Here are some points, each followed by its number:
(-1.3, 0.1, 0.7, -1.5, -0.9, 0.5, -0.4, 0.5, -1.3) 0
(0.6, 0.3, 1.1, 1.9, 0.8, 1.9, 1.9, 1.7, -0.1) 1
(0.3, -0.4, -1.1, -0.6, -0.4, -1.0, -0.4, -1.0, -0.5) 2
(1.4, -0.1, 0.5, 1.4, 0.9, 0.5, -0.5, -0.6, 2.0) 3
(-1.4, -1.1, -0.8, 1.2, -0.5, -1.6, -0.7, 3.9, -0.9) 4
(-1.8, 0.3, -0.8, -0.6, -0.7, 0.2, 0.0, -0.1, -0.7) 5
(0.6, -0.2, -0.3, 0.8, 0.7, -0.1, -0.5, 0.4, 0.6) 6
(1.0, -1.0, 1.5, -0.4, -0.6, -1.8, -1.4, 0.0, 1.0) 7
(2.0, -0.9, 0.7, -0.1, 0.5, -0.5, -0.7, -1.0, 1.3) 8
(0.7, 1.1, -1.1, -1.1, 1.3, -0.9, -0.8, -3.9, 0.4) 9
(0.0, 0.2, 0.6, 0.2, -0.1, 1.7, 0.9, -0.4, 0.1) 10
(0.8, 0.2, 1.5, 1.2, 0.7, 2.3, 0.9, 2.3, -0.3) 11
(0.7, 0.0, 1.1, -0.4, -0.6, 0.3, -0.5, -0.1, 1.2) 12
(1.1, 0.5, -1.1, 0.1, 0.8, -1.7, -0.7, -2.8, 0.9) 13
(-0.5, 0.2, -0.7, -0.8, -0.4, -0.5, -0.1, 0.1, -0.9) 14
(-0.4, 0.1, 0.7, 0.5, -0.5, 2.4, 1.4, 1.9, -0.9) 15
(-0.3, -0.6, 0.7, -0.4, -0.6, -0.9, -0.6, -0.4, 1.4) 16
(-0.7, -0.3, -0.3, 0.2, -0.5, -0.9, 0.7, 2.3, -1.9) 17
(0.1, 0.6, 0.0, -0.3, 0.3, -0.7, 0.6, -1.1, -0.2) 18
(-1.1, 0.2, 0.1, -2.3, -0.6, 1.6, -0.5, -0.1, -1.7) 19
(1.2, -0.3, -0.3, 1.4, 0.5, 0.3, 0.3, 0.8, 0.8) 20
(-0.4, 0.1, 0.0, -0.4, -0.3, -0.5, -0.4, 0.2, -0.3) 21
(0.7, -0.1, 1.0, 1.2, 0.4, -0.5, 0.7, 1.2, 1.3) 22
(-2.0, 0.3, -0.8, -0.7, -0.6, 0.0, 0.1, -0.4, -0.7) 23
(-1.2, 0.3, 0.8, -1.7, -0.9, 0.5, -0.5, 0.5, -1.0) 24
(0.3, 0.0, -1.9, 1.2, 1.4, -1.2, -0.8, 1.2, -0.4) 25
(-0.4, -0.2, -0.9, -0.2, -0.1, -0.9, -0.3, -0.7, -0.4) 26
(0.1, 0.5, -0.2, -0.5, 0.2, -0.8, 0.4, -1.2, -0.2) 27
(0.6, 0.0, 1.1, -0.8, -0.7, 0.3, -0.4, -0.2, 1.1) 28
Which five points above are nearest to each new point? Their numbers follow each, smallest number first.
(-1.1, 1.3, 0.9, -0.4, -0.3, 1.6, 1.9, -1.0, -0.3) 5 10 18 23 27
(-0.4, 0.6, 2.5, -0.8, -1.2, 1.6, 2.0, -1.1, 0.8) 10 12 18 24 28
(-0.3, -0.5, -0.2, 0.6, -0.2, 0.2, -0.8, 2.4, -0.7) 4 6 14 17 21
(1.3, -0.2, -0.3, 1.5, 0.5, 0.2, 0.1, 0.7, 0.8) 3 6 12 20 22
(1.0, 0.2, 0.0, -0.7, 0.6, -0.6, -0.7, -2.6, 1.1) 8 9 13 18 27
(-0.2, 0.1, 0.7, 0.5, -0.5, 2.3, 1.3, 2.0, -0.8) 1 10 11 15 17
(0.6, -0.2, 0.9, 1.1, 0.3, -0.5, 0.7, 1.1, 0.8) 6 12 20 21 22
(-0.5, -1.0, -0.8, 1.8, 0.3, -0.4, 0.0, 4.0, -1.1) 4 6 17 20 25
(0.7, 0.1, 1.5, 1.2, 0.8, 2.1, 0.9, 2.2, 0.0) 1 11 15 20 22
(2.1, -1.0, 0.5, -0.3, 0.4, -0.6, -0.9, -1.0, 1.1) 3 7 8 12 28
(-0.8, 0.6, 1.4, -1.9, -1.1, 0.4, -0.2, -2.3, 0.6) 12 16 24 27 28
(-0.2, 0.2, 0.6, 0.2, -0.1, 1.6, 1.0, -0.5, 0.2) 10 12 18 21 28
